One vector is turned by the same rotation once a tick. Each row is the vector after some number of ticks, and that number follows the row.
The counts run from 0 to 975.
[ -1  -7 -10  37 -34 -10  -1   3  -9  16 -12  22  28  -3 -15  -5  14  10
  -7  12  -2   8   3 -10  -6 -15 -11 -15  -6   2  -3  -3 -14   9   9 -23
   2  -7   4  -4  -8   4   3 -10  -5 -19 -13  12   9   4  -6  17  -4   4
 -43  -6 -24 -20 -12   0  14  16  -7 -18 -19   9] -> 138
[ -3  -4 -25  20 -33 -20  -3  -5  -4  -7  17  15  29   4 -16   7  20  12
  -8   8  -6   6 -14  -8   3 -10 -21 -25  -8  15   0 -16 -12  -2  11 -12
   9  -2 -11   0 -20 -11 -18   4  -4 -23 -13  16  21   5  -5  14   7   1
 -37  -2 -14   9 -10  -2  22   2 -19   2  -1  18] -> 699
[ -1  -6   1  26 -29 -15  -5  -3   5   1  -3   5  18  -7 -21  -8  16  18
  -9  12 -20  -2   0 -28  -3  -6 -23 -24 -12   3   9  -8 -14  11  13 -14
 -14  -7  16   8 -12 -10   1  -3  -3 -24 -21   5  16  20  11  37  -3   3
 -21   6 -19 -15   5   4   7  -3 -18 -13 -17   2] -> 828
[-11   1 -17  13 -42   2 -21 -18 -18  -2  -7  17  21   3 -10  -1  18   9
 -15  10 -15  24  11 -20  14  -2 -29 -17  -6  18   5 -26   4  14  15 -21
  13   6 -10   0  -8   6  -3   7  12  -7  -4  19   4   9  12   9   2   9
 -24   2 -12  10   0  -1  26  21 -10 -12  -8   5] -> 356
[-14  19  -6  12 -22 -25 -16  -9  -2  -4  -6  -7  23  -4   6   9  15  10
 -26  16  -8   6  -7 -16  15 -11 -39 -31  -4  11  -7 -16 -11  -5  15  -5
   0   7  -5  14 -18  -7  -5  12  -8 -20 -17  12   6  11   3  26   9  -4
 -18   7 -11  23   6  -3  27   8 -20  -5  -3  15] -> 710
[-23   3   8  14 -25  -2   1 -12 -20  11 -23   3  33  -4   0   6   5  -4
 -22  22  -5  18   7   1   7 -19 -35  -7  -5  -7 -14 -25  -5   1  10 -14
 -10  12 -15  13  -2  -4 -11  -5 -21 -20  -7  31   3   7  11   8  -3 -11
 -17   4 -17  11  -1   9  12  15 -23  -8 -15  11] -> 864
[-18   4 -13  20 -29 -11   5  -7   1 -18   3   6  12   1 -26  13  27  18
 -10  17  -9  -1  -1 -11   3 -13 -27 -28 -24   2  -2 -24  -2  -2  12 -14
   4  -7 -15 -12  -4 -14 -12   9  -4 -11  -4  11  26  12   6  15  -3  -3
 -31   9 -12 -12   4   0  12   3 -11   4  -5  17] -> 163
[-31  -1   1  36 -27 -27  -2   3  -2   6 -16  -7  16  -4   5   1  10   6
 -12  15 -15  20  -8  -9   7 -15 -23 -27   1  -8  -2 -22  -3  -5  16  -8
 -23   1  -1   3  -4  -1  -9  10  -9 -13 -12  20   1   6  -6  23  -9  -3
 -17  -2 -10  10  -2   1   7  -3 -17 -17 -28  15] -> 482
[-25  -1  -4  28 -37 -15 -10  -7  -3  14 -18  15  18  -6  -3 -16  14   5
 -14  19 -19  10  14 -24   4 -12 -24  -9  -6   9  13 -10 -10  12  16 -22
 -15   7  10   8  -1  -7   1 -13   1 -17 -14  12   6  15   4  28   2   3
 -17   8 -16  -4  -3  12  18  13  -6 -20 -31   3] -> 29
[-17  -2 -16  10 -34 -10 -27 -10 -17   3 -10  11  22   6  -8   0  16   0
 -14  10 -23  22   1 -20  14  -1 -29 -17  -3  15  -6 -12   6  21  36 -19
 -11   7 -13   0  -6   0  -8   7  14 -18 -14  26   7  19  13   8   2   5
  -8   2  -8  18   4   9  21  12  -8  -1 -13   4] -> 278
[-25   9 -13  30 -17 -26   1  -1   0   5   8  -4  13   1  -7   4  21  -1
 -30  23 -14  24  12  -6   5  -9 -19 -41  -9   2  -8 -24  -1  -7  16  -6
  -2   7 -13  -5   8  18   1   4   4  -9  -6  20  10   2 -13  18   9 -11
 -24   9 -23   5 -11  -1  24   2 -10   6 -14  23] -> 463
[-26  13 -22  20 -32 -27 -11   0 -10   7  -3  -3  11   6   3  12  22   0
 -23  18 -11  13   6 -10  10  -8 -26 -31  -6  18   0 -14  -6   6  18   7
  -9  12 -13  -2  -4  -1   3   9   5  -8  -7  11   8  22  -2  17   3  -7
 -26  10 -13  23  -4  -2  24   6  -6  -9 -16  14] -> 282
[ -9   7 -15  25 -24 -16 -25  -5 -12  17 -16  11  20  -6   0  -7  12   8
 -19  15 -13  22  13 -25   8  -9 -34 -25  -4   9   5 -14  -3   9  15 -12
  15   6  -1  -4  -3  17   6   6  14  -9  -6  15   2   3   4  17  -6   4
 -32   0 -14   9   6  -7  24  22   0 -13 -11  12] -> 814
[  0   6 -20  22 -32 -11   0 -14 -24   6   7  21  24  -1 -15   4  26  -4
  -9  -9  -6   5   3  -9  13   2 -16 -11 -22  17   1 -14  -2   1  18 -20
  18  -8  -9   1 -12   3  -3   0  -2 -26 -11  17  11  10  -1  15   0 -12
 -30  -2 -25  -4   0  15  30  10 -22   0  -7  17] -> 697
[-22   3  -7  34 -17 -32 -15   2  -2   1  -2  -6  21   2  14   3  10   8
 -19  13  -9  20   1 -10   5 -14 -23 -35   0   2  -1 -24  -8  -6  26  -8
 -12   0  -9  -5  -7   6  -7  10   1 -17 -17  23   3   3  -9  25   3   2
 -12  -3 -13  17   1  -4  21   4 -16  -9 -18  23] -> 24
[-22  11  -9  30 -27  -8  -2   1 -24  16 -12  13  20  -8 -12   7  19  -5
  -9  15 -13   8  19  -2   4  -3 -17 -18  -6   1 -11  -4   3   5  18 -11
  -1  -4 -15  -2   7   6   7   5   1 -12  -5  12   8  15   3   6 -13 -14
 -34   6 -27  -5 -10  10  27  25  -5 -14 -24  13] -> 844
[-22  -3 -11  37 -24 -29 -12   4 -11  12 -14   0  24   6   2   7  11   3
 -14   5 -19  21  15 -11   3  -6 -12 -20  -5  -3   4 -18  -8   7  26 -19
 -15  -1 -12 -20   4  13  -5  -1  18 -11  -8  25   5   6   1  17  -8   8
  -5   3 -16   3  -4   9  24  13  -3 -19 -26  19] -> 734
[-19  14   4   7 -20 -15   3 -17  -3   6 -14  -5  21  -3  -9  12  16  -3
  -9  27 -20   2  -1 -12  13 -21 -44 -24 -19   0 -10 -12   5   0  15  -7
  -2   2  -7  11  -1  -2   8   9 -10 -13  -8  15  10  18  14  12 -12 -14
 -32  -3  -3 -10   3  -7  -3  16 -21  -4 -24  14] -> 413
[-17  -1  -5  28 -34 -12  -4   0   2  14 -24  15  18  -6  -3  -4  13   5
 -18  18 -20   3  14 -18  -4  -5 -24 -10  -4  -4  -3  -3  -9  18   9 -23
  -4  -4   5   6  -2   3   4 -13 -13 -12 -17   2   3  13  -1  24  -5  -2
 -28  15 -16 -17  -8   9  20  15  -2 -26 -22   7] -> 487
[  5  -7 -20  18 -35 -12  -5 -11 -23   8  -2  17  35   7 -18   7  15   2
  -9   3  -6  13  -9  -2  -1   4 -20  -4 -18   8   4 -16  -1   8  17 -26
   6  -5  -3   4 -19   0 -16  -2   0 -26 -12  27  10   3   7   4  -9  -3
 -31 -16 -17 -14 -11  10  18  12 -21 -14  -4  13] -> 776
[-13   8 -11  10 -22 -21  -9 -15  -5   3  12  -1  26   1 -10  13  27 -11
 -16  10 -26   7  -2   1   9  -5  -7 -20 -21  15   3  -7 -14   0  28 -12
 -20   0   2  17  -7 -10   7  -2  -1 -17 -18   7  11  29  10  21   2 -11
 -20   6 -10  -9 -17   7  24   4 -11  -9 -19  17] -> 191
[-15  -8 -28  15 -36  -8   4  -7  -5   3   0  15  13   2 -23  -4  20   3
 -30  17 -21  14  -4 -10   2   1 -14 -10 -11   7  -3 -17  -8  10  19 -13
 -10  16  -6   4   3   4  -9  -5  -2 -15 -12  29  18  22  -7  12   9  -2
 -18  14 -15   9 -17   9  20   0 -18  10  -2  -1] -> 538
[ -3   7   5  32 -22 -23 -16  -7  -1  22 -12  12  29  -7   0  -1  11  -3
 -10  13 -17  12  14 -11   0 -11 -17 -22  -6   7  -1  -5  -5   1  29 -24
  -8  -7  13   2  -8   7   9  -6  -3 -28 -20   3   8   8  17  25  -3  -3
 -20   0 -19 -17   2   6  19  16  -8 -14 -23  20] -> 825
[-11 -13 -17  28 -15 -28   2   1  -4   9 -12  16  30  10 -22  12  16   7
  -2  23 -17  17  -6 -10  -4  -5 -23 -32  -2  -6  -4  -6  -1  13  25 -18
  -4  -4 -14 -20  -1   5 -12   5  16 -21 -10  16  12   0  11   4 -17  -3
 -26  -7 -15  -6   4  -4   6   5  -2 -14  -9  22] -> 395
[-19   2  -2  34  -9 -27  -8  -5  10   5   6  -4  18   3  -7   7  17  -3
 -24  27 -29  16  -5   0  -3 -14 -12 -37 -11  -6  -3 -20  -8 -14  25 -12
 -15  -2   1   3  -5   7  -1  -7  -5 -16 -14   8   8   8   5  20   5 -13
 -16   6 -15 -18  -7   4  13  -3 -15  -1 -16  33] -> 114
[ -7   2 -17   5 -18 -13  -6 -25  -4  19  -8  17  29   6 -18  -2  18 -11
 -26  26 -27  19  -3  -8  13 -11 -28 -14 -17   6  -2  -8  -1  11  34 -22
  -2   8   3  16  -1  -1  -3  -9  -1 -28 -15  20  17  20  21   9   2  -9
 -20   7  -9  -5   1   4   6  10 -14   5 -14   5] -> 188
[-12   3  -2  14 -16  -1  -7 -27   3   9 -12  12  17  -1 -17   1  13  -2
 -27  25 -23  22   7 -10   9 -16 -28 -15 -29 -10  -2 -29   4  -7  24 -24
   3   2  -4   4  -4  14  -9 -10  -7 -11 -11  22  14   6   6  15  -2  -5
 -10   6 -10 -21  -2   8  15  16 -16   7 -10  17] -> 794
[ -9   7 -17   0 -43 -11 -15  -5 -18  -8  -4  10  29  11 -20  21  20   7
 -10  11 -22   0  -3 -10   0   3 -28  -9  -1  10   3 -11  -6  24  18 -19
   2   2 -16   5 -10  -5 -16   2  -3 -16 -13  18   5  17  12   6  -2  -1
 -29  10 -11   3 -16   4  30  17 -13 -15  -1   2] -> 428
[-22  11  -9  19 -34  -6   4  -4 -14   6 -10  18  27  -4 -15   9  23  -2
 -17  22 -20  -4   1  -4   7 -11 -27  -7  -2   1  -9   0  -5  11  11 -20
  -3   4 -11  15  -6 -12  -4  -3 -24 -20 -15   1   8  21   9  15   2 -11
 -37  21 -18  -6  -8   6  27  16 -15 -11  -8   9] -> 946
[-12   3 -12  22 -42  -7  -1  -7 -11  -1   7   1  19   5 -15  13  24   8
  -5  16  -1  17  16  -2  10 -19 -16 -17 -21   1   6 -23  -4  -9   7  -6
   2  -3 -10  -7  -3  -3   0   8  -2 -10  -1  21  17   5   0   8 -12  -7
 -40  -4 -19 -27 -12  -1  19  14 -16 -10 -24  20] -> 772
[  5  -8  -1  22 -32 -17 -11   8  -1   7 -24   5  22 -11  -6  -6   6   6
 -16   6  -9  -1  -1 -11  -7  -2 -27 -15  -6  -6  -7 -14  -7  10   5 -26
   2 -11  -2   5 -17   3 -10   6 -25 -24 -22  26   2   9  -4  34  -4  11
 -26   1 -18   2  -2   0  13   8 -25 -13  -8  10] -> 937
[ -7 -11 -15  20 -25 -24 -12   8  -7  -3  -1  -9  17   2 -15   7  18   6
 -23   4 -17  24  -9 -12   7   6 -15 -31 -10   7   5 -19  11   3  20  -5
 -12   2 -10  -7 -11   3 -10  12  20 -20  -1  30  12  28 -10  30 -16   9
 -30   1  -7   4  -2  -3  11   9 -11 -15 -12  18] -> 731
[-21  -2  -8  20 -23 -24  -5 -12   5   1   7  -1  12   0  -5   8  27 -13
 -25  15 -28  16  -5  -1  19  -7 -13 -25 -15  12   0  -6  -3  -2  22 -14
 -15   3   1   7 -10 -13  -2  -8  -4 -21  -9   8  11  34   0  30   7  -8
 -28  17  -6 -20 -15   6  22   8  -9  -9 -15  20] -> 720
[-18   0  -2  12 -30 -19  -4  10  -7  -1   6 -13  26  -2 -10   6  19   1
 -14  25 -16   8  -7 -11  -2  -9 -15 -26   4   3  -7 -16 -11   0  14  -4
 -28   8  -1  14  -1  -2  -2  -1 -11 -21 -22  23   7  28   1  27  -5  -5
 -14   1 -19   9  -7  -5  12 -10 -31 -12 -30   4] -> 301
[-13   6  -8   3 -26  -4 -10 -14 -15   5  -4   3  19  -6 -11   7  17   3
 -33  17 -11  22  27 -17   0  -6 -27 -19 -20  -4   0 -33  -5  -6  14 -22
  -2   7 -10   1   7  18   5  -1   6 -13  -6  29  11  15   5  19   2  -5
  -6  10 -21  -3  -3  12  25  18 -15   6 -14   9] -> 535
[-26  11 -10  32 -28 -31   9  -4  -7  13 -11  -3   9  -2   5   0  23  11
 -15  18  -1  15  10 -22   8 -16 -29 -21  -9   1  -6 -21  -6  -4  13   6
 -10   3  -5  -1  -1  -2   7  12   3 -11  -8  23  12   9  -8  28 -10 -18
 -28  -4 -19   8   0   6  14   0 -16  -7 -34   9] -> 741
[  1   2  -3  18 -25 -21 -23  -4  -2  16 -19  12  31   8  -6  -8   5   9
 -18  24 -20  23   0 -19  -1 -12 -29 -22   4   0   6 -17  -9  13  29 -24
  -8  10   5   3 -11  16  -7  -6   1 -20 -25  24   0  -2  12  11  -5   9
 -11  -7 -15  13  -1  -3  10  12 -12 -13 -16   1] -> 556
